A single turn carries every row of the set below to another of its rows. Some are shown first; where does it send the rows asked next?
Fel: [  9  -5  -8 -15 -26  -1   0  10   2   8   4  27 -12  16  47 -10   3  -1
   4  26   8]
zur: [ 15   9  25  11   9  10  -7  -3  13  35 -14  -7  -7   7  42   5   6  -4
 -23   0  -6]
kav: [ 13  11   3   8   9   0  -2  15  10  19  -5  -7  10   5 -16  44  20   3
  -5 -25   1]
Ritel: [ 18  13  -3  13  -4  -1   7   8   3  22  -5  -7  -3  10 -15  41  21 -11
 -11 -26  -5]
Ris: [-15 -16 -22  27  -5   1 -16  21   1 -19  16 -11  -7   2 -22 -10 -18  -7
  -5  -5   2]
Rozed: [-13  14   3  -6  17  25  14  43   7 -14   1   9 -25   8  10   9 -12 -11
   3 -12   9]
vit: [ 27 -11   3   9  19  -9  -1   4   6  17  -3  12  -1 -15 -22 -31  26   2
   9 -16   2]
dezed: [-15 -12  23 -17   6   6   1 -13  28  33   8  17  15 -12   9  14  15  23
  -4   5  -6]
zirut: [-12  24   5  -7 -50   3  -6  -3  19   2  -1   6   1   3 -19  -9 -15  -8
  -5  27   3]
mulep: [  5   5  -1 -11 -32   1  -1  14  16   4   3  31  -7   8  50 -15   9   5
  -1   0  21]
tefa: [-15  10 -25  10 -10 -13   8  -2 -13 -15  -9   7   9 -14   5  14  36 -17
  -7 -22   8]
seses: [ -7 -16  14  28  -4   4  24 -15   1 -22 -14  14  20 -13  11  -9 -12 -12
  -1  11 -12]
Gere: [ 30 -10  -1  12  11  -9   4   0   1  18  -3  12  -7 -12 -21 -33  27  -7
   6 -17  -1]
Zito: [-48 -15  20 -18  14   3   4  -7   5  12   2   9   4  20   1   0  12  -6
 -28  -4  12]
ludo: [ 13   9  29  10  14  10 -10   0  17  34 -14  -6  -2   4  42   6   6   2
 -21   0  -3]
pava: [-13  -2 -30   4   2 -14   5  -3 -25 -12  -8   1   9  -8   1  21  28 -17
   2   7  -3]
Godo: [-16  27  10  -8 -47   4 -10   1  27  -1  -1   9   8  -2 -18 -10 -12   0
  -4  16  10]
rol: [-10  15   1  -3  10  24  19  39   4 -13   1   9 -32  10  11   8 -11 -19
  -1 -13   5]
gagu: [ 17   5  -3   8   9  -1   1  10  -2  23  -5 -10   2  12 -18  46  16  -4
  -3  -8  -9]
suv: [-14 -11 -22  30 -14   2 -13  20   4 -19  15 -10 -10   1 -20 -13 -15 -11
 -10 -16   4]
rini: [-43 -17  14 -15   7   2  10 -12  -4  14   3   8  -6  26   1   0  11 -17
 -31   3   4]
ler: [-44  -9  18 -12   1   3  11 -11   3  12   2  11  -4  21   4  -4  15 -15
 -35 -14  12]
Zav: [ -3 -16   8 -12 -11   4  16 -27   6  40   9  13  -8   2  10  12  12  -3
 -11  20 -25]
Ginam: [ -8 -11  16  30  -9   4  25 -15   7 -24 -14  17  21 -16  13 -12  -9 -12
  -5  -2  -7]
tos: [-10  11   0  -6  17  24  16  41   1 -13   1   7 -29  12   9  10 -14 -16
   3  -3   3]
zifi: [-16  20   8 -12 -39   3 -13   2  23   0  -1   6  10   0 -21  -6 -16   2
   1  31   6]
vike: [ 29   5 -11 -21 -18  -8 -11   2  15   9  11  -5  -3 -15 -13 -36 -25  -2
   0   5  -3]
Zun: [ 16   9 -16 -30  -2  23  -8 -12 -10  -4   4 -18  -7  20  14 -14 -21   9
  -6  -8  23]
Gudep: [-17 -12 -18  27  -6   2 -18  24   8 -21  15 -10  -3  -2 -21 -12 -15  -2
  -6 -16   9]
Redol: [ 29 -15  -1   9  19  -9   1   1  -2  18  -2  10  -5 -11 -23 -30  24  -3
  10  -5  -4]
sani: [-21   3 -20   1  10 -13  -4   5  -9 -16  -9   5  23 -18   1  21  31  -1
   5  -9  11]
Bala: [ 16  14 -14 -27  -7  23  -7 -12  -6  -5   3 -16  -8  18  16 -16 -19   8
 -10 -18  27]
Mig: [ 29  10  -9 -19 -22  -8 -11   3  21   8  11  -3  -2 -18 -10 -38 -22  -1
  -4  -7   2]
vibog: [ -8   2  18  -4 -24   7  17 -23  26  35   6  21  -3  -9  16   3  23   2
 -21 -21  -7]
ribuz: [-11 -14  18  26   0   4  20 -11   8 -24 -14  16  28 -18  11  -8 -11  -4
   1   4  -6]
finu: [ 14  12 -12 -30   0  23 -11 -10  -4  -6   3 -16  -2  17  15 -15 -20  14
  -6 -15  29]
ruri: [ 14   6  26   8  15  10  -9  -2  12  35 -14  -8  -6   7  41   7   4  -1
 -19   8  -7]
nodo: [  1  -5   1 -20 -13   0 -10  19  14   3   4  28   3   7  46  -7   3  16
  10  19  19]
tenus: [ 26   6  -7 -23 -14  -8 -15   6  22   7  11  -4   4 -19 -12 -36 -24   5
   1  -1   3]

mulep -> nodo
tenus -> vike
Now find these:
Zav -> vibog
suv -> Gudep
Rozed -> tos
ludo -> ruri
ribuz -> seses
sani -> pava
Bala -> finu
zifi -> zirut
Gere -> vit
ler -> Zito
kav -> gagu

